In the data rows, the value 128 means zero.
Some points:
[110,102,144,138,114,166,99,112,124,128,121,105,127,107,136,128,133,177,132,113,162,109,116,149,
 168,122,148,121,122,110,161,91]
[116,120,124,106,133,122,137,114,158,114,133,118,122,136,153,139,153,115,116,103,121,119,144,103,
 123,147,129,143,152,125,126,133]
[95,162,109,125,109,131,111,152,124,95,116,114,235,139,95,136,132,93,172,97,148,144,125,133,
 112,119,104,109,130,141,173,116]
[103,98,166,128,112,62,106,231,130,109,129,116,108,101,132,111,105,131,121,126,217,155,122,159,
 127,118,148,118,104,112,169,121]
[159,114,91,127,93,121,103,89,174,130,118,110,122,118,125,115,184,116,113,120,138,133,118,179,
 118,149,102,149,155,136,119,159]
[100,115,192,117,107,106,120,160,110,96,115,128,112,95,110,120,134,153,100,116,141,119,131,174,
 205,118,137,121,145,113,171,115]
[123,109,86,120,130,105,143,131,125,149,112,114,120,166,99,109,120,197,108,119,129,217,116,132,
 168,116,177,121,106,131,100,97]
[178,255,109,96,117,129,123,108,134,117,109,149,120,109,105,119,99,128,98,186,124,115,119,133,
 109,128,135,117,115,96,183,129]
[168,118,112,131,108,108,131,125,159,111,134,120,115,134,150,128,119,127,118,80,130,124,133,107,
 135,129,117,160,138,169,110,150]
[134,105,142,135,112,136,130,136,122,126,119,126,120,168,116,127,125,168,117,118,72,154,128,162,
 121,111,158,118,121,119,135,116]
[119,116,120,139,104,124,143,136,96,112,117,102,103,102,131,129,182,120,201,120,95,141,143,142,
 99,123,114,109,137,129,168,183]
[117,112,128,148,127,110,127,111,113,130,123,130,165,99,204,125,118,116,130,195,110,122,103,116,
 129,128,127,103,154,152,112,114]
[90,147,112,114,132,143,94,130,114,167,120,119,113,108,142,130,122,198,122,110,183,146,102,107,
 130,125,120,121,103,130,165,140]
[121,107,134,138,118,155,121,138,139,153,118,119,128,110,134,122,111,155,121,124,127,153,114,146,
 136,118,167,127,84,114,134,111]
[120,125,122,123,164,119,126,123,145,124,124,163,139,113,157,144,103,113,123,95,120,114,176,124,
 114,164,124,115,131,117,110,121]
[98,129,117,117,127,118,117,126,198,117,128,144,118,124,149,100,142,114,121,111,108,105,152,105,
 128,201,122,110,183,108,124,138]
[118,96,122,120,172,110,111,114,120,116,123,93,110,121,162,131,103,121,124,198,113,126,120,126,
 112,131,115,136,211,180,124,119]
[124,117,120,125,150,121,129,120,126,124,173,169,188,107,104,150,94,112,134,101,107,136,124,125,
 133,182,119,117,98,144,110,112]
[147,123,231,126,122,149,106,126,130,146,116,133,121,170,101,126,130,137,107,115,100,78,107,152,
 156,107,116,104,127,111,77,198]
[127,128,113,120,89,119,127,122,183,130,121,108,166,101,159,123,155,127,107,117,118,129,124,109,
 111,162,123,100,133,151,103,192]
[92,138,124,122,137,107,118,143,126,125,117,128,115,131,121,121,175,121,94,126,124,106,99,239,
 152,107,160,107,92,120,107,205]
[109,154,128,113,139,112,95,128,93,117,132,142,150,127,123,154,132,135,111,161,113,109,141,116,
 115,158,134,136,124,177,107,112]
[173,106,118,116,113,114,129,123,119,113,121,174,159,133,205,118,128,111,124,137,129,131,137,122,
 130,112,115,114,142,144,92,94]
[123,105,109,160,109,158,112,131,110,168,112,105,131,207,112,121,112,168,138,106,152,98,126,151,
 104,130,160,114,167,95,104,99]
[159,105,116,109,111,112,141,124,101,117,120,191,154,118,171,141,113,123,100,187,123,132,126,126,
 115,126,123,122,137,138,105,111]
[99,183,119,89,127,131,118,114,109,152,128,134,98,119,116,108,137,118,94,160,159,155,133,108,
 127,115,108,116,134,140,212,135]
[115,103,118,140,212,113,73,125,156,115,142,155,137,108,134,149,130,127,109,124,113,104,107,118,
 100,144,132,137,158,178,123,95]
[126,111,142,128,122,164,113,140,121,144,115,123,123,102,111,116,93,128,133,114,168,147,108,120,
 178,123,138,119,157,109,135,125]
[129,138,121,92,100,107,138,110,100,124,109,150,232,139,138,118,108,129,115,130,141,95,125,119,
 122,108,129,107,127,219,149,129]
[114,127,130,119,128,114,146,118,135,128,131,119,150,126,148,152,100,125,122,126,106,122,152,134,
 128,121,110,134,108,186,123,115]
[233,158,139,124,119,76,139,137,123,150,125,109,109,137,118,127,150,122,140,120,117,103,109,107,
 118,132,113,106,110,113,215,98]
[112,107,111,133,142,117,136,117,147,127,153,217,121,123,128,123,115,116,146,112,112,118,151,114,
 121,130,115,131,138,78,142,143]
[105,127,141,104,122,108,98,165,95,140,131,115,119,194,129,105,113,114,117,122,102,125,114,207,
 180,121,144,120,135,104,100,178]
[112,111,115,137,136,114,152,113,142,127,217,106,170,105,107,145,122,121,97,123,113,116,184,108,
 132,157,117,88,142,87,126,153]
[132,103,150,119,116,148,142,122,127,128,115,121,116,135,101,125,102,135,121,118,154,139,120,145,
 132,112,164,118,156,123,148,107]
[138,123,108,102,122,117,130,127,190,116,137,134,104,128,146,113,146,120,102,103,126,113,148,89,
 131,110,134,143,157,152,115,169]
[135,118,107,104,171,125,98,122,102,127,183,116,118,119,117,198,102,120,160,113,129,116,198,129,
 116,115,125,187,86,103,118,118]
[111,128,119,111,182,125,167,118,162,111,155,145,135,118,155,119,132,118,96,99,123,125,153,129,
 109,102,103,124,196,95,111,121]
[129,125,118,165,119,178,141,138,120,112,128,109,96,186,119,89,113,117,128,153,134,91,124,116,
 119,148,120,105,113,192,134,116]
[200,185,154,125,131,82,138,152,134,159,114,102,124,127,130,129,181,113,158,107,130,141,102,106,
 113,104,97,103,120,102,143,90]
[103,206,134,164,120,139,108,124,114,108,123,98,116,168,130,143,118,117,123,145,125,142,111,112,
 122,134,101,170,122,133,94,129]
[154,167,110,127,128,116,178,122,96,119,137,119,110,104,120,129,134,120,205,105,110,102,107,119,
 124,118,157,129,135,128,129,138]
[111,108,129,116,167,115,173,110,153,125,178,106,123,119,130,96,124,129,162,127,125,115,164,131,
 104,158,116,145,70,118,113,136]
[95,103,124,114,134,122,165,114,153,117,172,132,155,138,109,94,165,123,183,144,126,114,140,96,
 133,122,115,119,91,109,117,158]
[101,148,123,99,138,114,111,118,153,122,120,132,104,140,94,225,107,114,213,224,126,122,139,121,
 128,100,118,102,103,130,96,113]
[109,171,101,221,122,104,106,88,117,97,124,121,114,239,135,107,113,142,116,117,150,199,128,110,
 118,121,163,81,114,108,114,124]
[116,124,129,153,110,219,113,139,115,167,127,139,119,196,125,121,127,156,113,127,116,120,113,103,
 114,113,117,108,121,108,119,110]
[130,107,117,125,106,123,177,107,107,125,113,146,119,108,105,135,169,133,147,130,146,128,145,126,
 100,146,120,150,118,107,105,178]
[133,103,136,114,115,159,136,133,123,132,129,127,103,144,107,130,121,113,110,117,132,167,125,153,
 115,124,142,115,116,164,155,104]
[127,107,124,104,109,130,155,121,139,102,153,122,119,129,119,133,160,126,130,124,128,140,114,109,
 106,139,123,187,150,107,112,144]
[127,114,147,165,125,204,132,114,124,142,121,118,106,102,130,124,134,126,115,95,129,141,135,153,
 138,111,132,96,89,173,135,99]
[120,121,124,138,118,119,152,124,158,129,135,158,127,100,147,137,103,127,119,101,112,119,116,137,
 103,135,122,156,156,147,118,118]
[152,114,140,120,125,133,117,160,89,130,134,124,122,119,116,142,218,107,91,125,139,114,113,120,
 150,120,156,119,125,115,121,128]
[113,130,178,108,121,111,138,184,120,201,107,99,123,88,109,105,96,134,115,121,159,156,133,131,
 148,123,159,124,138,118,94,112]
[186,89,127,129,135,143,107,120,153,109,97,117,128,142,135,126,159,115,123,124,114,118,110,141,
 121,100,136,149,86,124,140,193]
[118,111,165,116,119,140,102,148,117,146,120,150,114,98,119,121,119,134,120,125,152,195,113,121,
 123,139,123,124,109,117,150,124]
[125,109,148,122,122,164,119,132,119,166,123,118,116,124,121,118,100,145,124,108,160,126,118,115,
 140,118,151,120,127,132,143,124]
[100,134,131,117,129,168,132,151,121,166,113,111,128,138,120,112,110,150,110,133,140,168,118,100,
 102,105,138,124,132,113,149,133]
[113,141,114,123,132,123,178,128,89,115,126,157,94,111,109,125,184,132,243,99,130,114,137,116,
 129,105,118,122,124,138,93,133]
[103,135,116,255,133,102,122,128,120,127,110,122,106,128,80,135,127,99,81,196,113,100,119,100,
 124,95,102,204,127,193,121,122]
[202,94,133,121,150,127,96,127,103,124,92,102,137,120,111,109,160,122,155,128,106,137,137,116,
 149,127,123,133,130,112,145,171]
[215,195,101,148,116,200,123,131,125,91,129,108,119,79,124,97,90,151,116,191,132,101,131,131,
 118,117,121,108,133,111,120,122]
[103,196,131,126,117,123,111,116,119,117,148,119,116,109,124,166,110,122,155,138,100,132,128,121,
 134,104,139,190,132,114,118,117]
[113,122,122,132,142,123,136,116,114,119,130,133,148,118,115,179,127,118,139,149,124,122,122,128,
 123,131,122,141,157,120,109,103]
[95,124,131,118,136,125,138,117,164,118,122,152,155,122,153,110,169,119,121,126,113,121,161,114,
 109,167,123,127,115,96,118,117]
[119,111,129,112,112,148,126,147,137,174,114,114,122,141,125,111,114,122,132,131,134,133,121,142,
 186,131,145,128,108,113,123,93]
[111,141,128,137,140,113,147,116,122,117,116,119,126,152,149,136,92,111,170,143,123,108,122,131,
 130,132,119,211,90,100,133,110]
[121,125,122,145,123,111,115,111,122,125,135,141,118,122,117,116,112,119,134,136,111,127,121,133,
 135,141,110,188,178,158,121,103]
[110,113,113,119,186,125,214,125,125,109,123,153,139,131,170,184,102,113,81,104,123,109,126,117,
 125,179,105,117,116,88,130,121]
[222,141,153,113,135,143,107,120,115,126,135,126,118,122,118,111,132,123,124,122,135,145,118,125,
 134,132,101,123,97,125,142,114]
These points spread out most along one direction. Take the direction at right angles to it along which they spread out most. Go by this last direction. How many in every 100 of the points above lie lower along it than each point below? Answers are rounded to whole numbers. More than half of the points above lie lower than the first one.
[154,167,110,127,128,116,178,122,96,119,137,119,110,104,120,129,134,120,205,105,110,102,107,119,
 124,118,157,129,135,128,129,138] 30
[114,127,130,119,128,114,146,118,135,128,131,119,150,126,148,152,100,125,122,126,106,122,152,134,
 128,121,110,134,108,186,123,115] 33
[110,113,113,119,186,125,214,125,125,109,123,153,139,131,170,184,102,113,81,104,123,109,126,117,
 125,179,105,117,116,88,130,121] 80
[109,171,101,221,122,104,106,88,117,97,124,121,114,239,135,107,113,142,116,117,150,199,128,110,
 118,121,163,81,114,108,114,124] 13
[109,154,128,113,139,112,95,128,93,117,132,142,150,127,123,154,132,135,111,161,113,109,141,116,
 115,158,134,136,124,177,107,112] 11
[101,148,123,99,138,114,111,118,153,122,120,132,104,140,94,225,107,114,213,224,126,122,139,121,
 128,100,118,102,103,130,96,113] 6
[103,206,134,164,120,139,108,124,114,108,123,98,116,168,130,143,118,117,123,145,125,142,111,112,
 122,134,101,170,122,133,94,129] 4
[100,134,131,117,129,168,132,151,121,166,113,111,128,138,120,112,110,150,110,133,140,168,118,100,
 102,105,138,124,132,113,149,133] 36
[132,103,150,119,116,148,142,122,127,128,115,121,116,135,101,125,102,135,121,118,154,139,120,145,
 132,112,164,118,156,123,148,107] 46
[168,118,112,131,108,108,131,125,159,111,134,120,115,134,150,128,119,127,118,80,130,124,133,107,
 135,129,117,160,138,169,110,150] 50
[129,138,121,92,100,107,138,110,100,124,109,150,232,139,138,118,108,129,115,130,141,95,125,119,
 122,108,129,107,127,219,149,129] 20
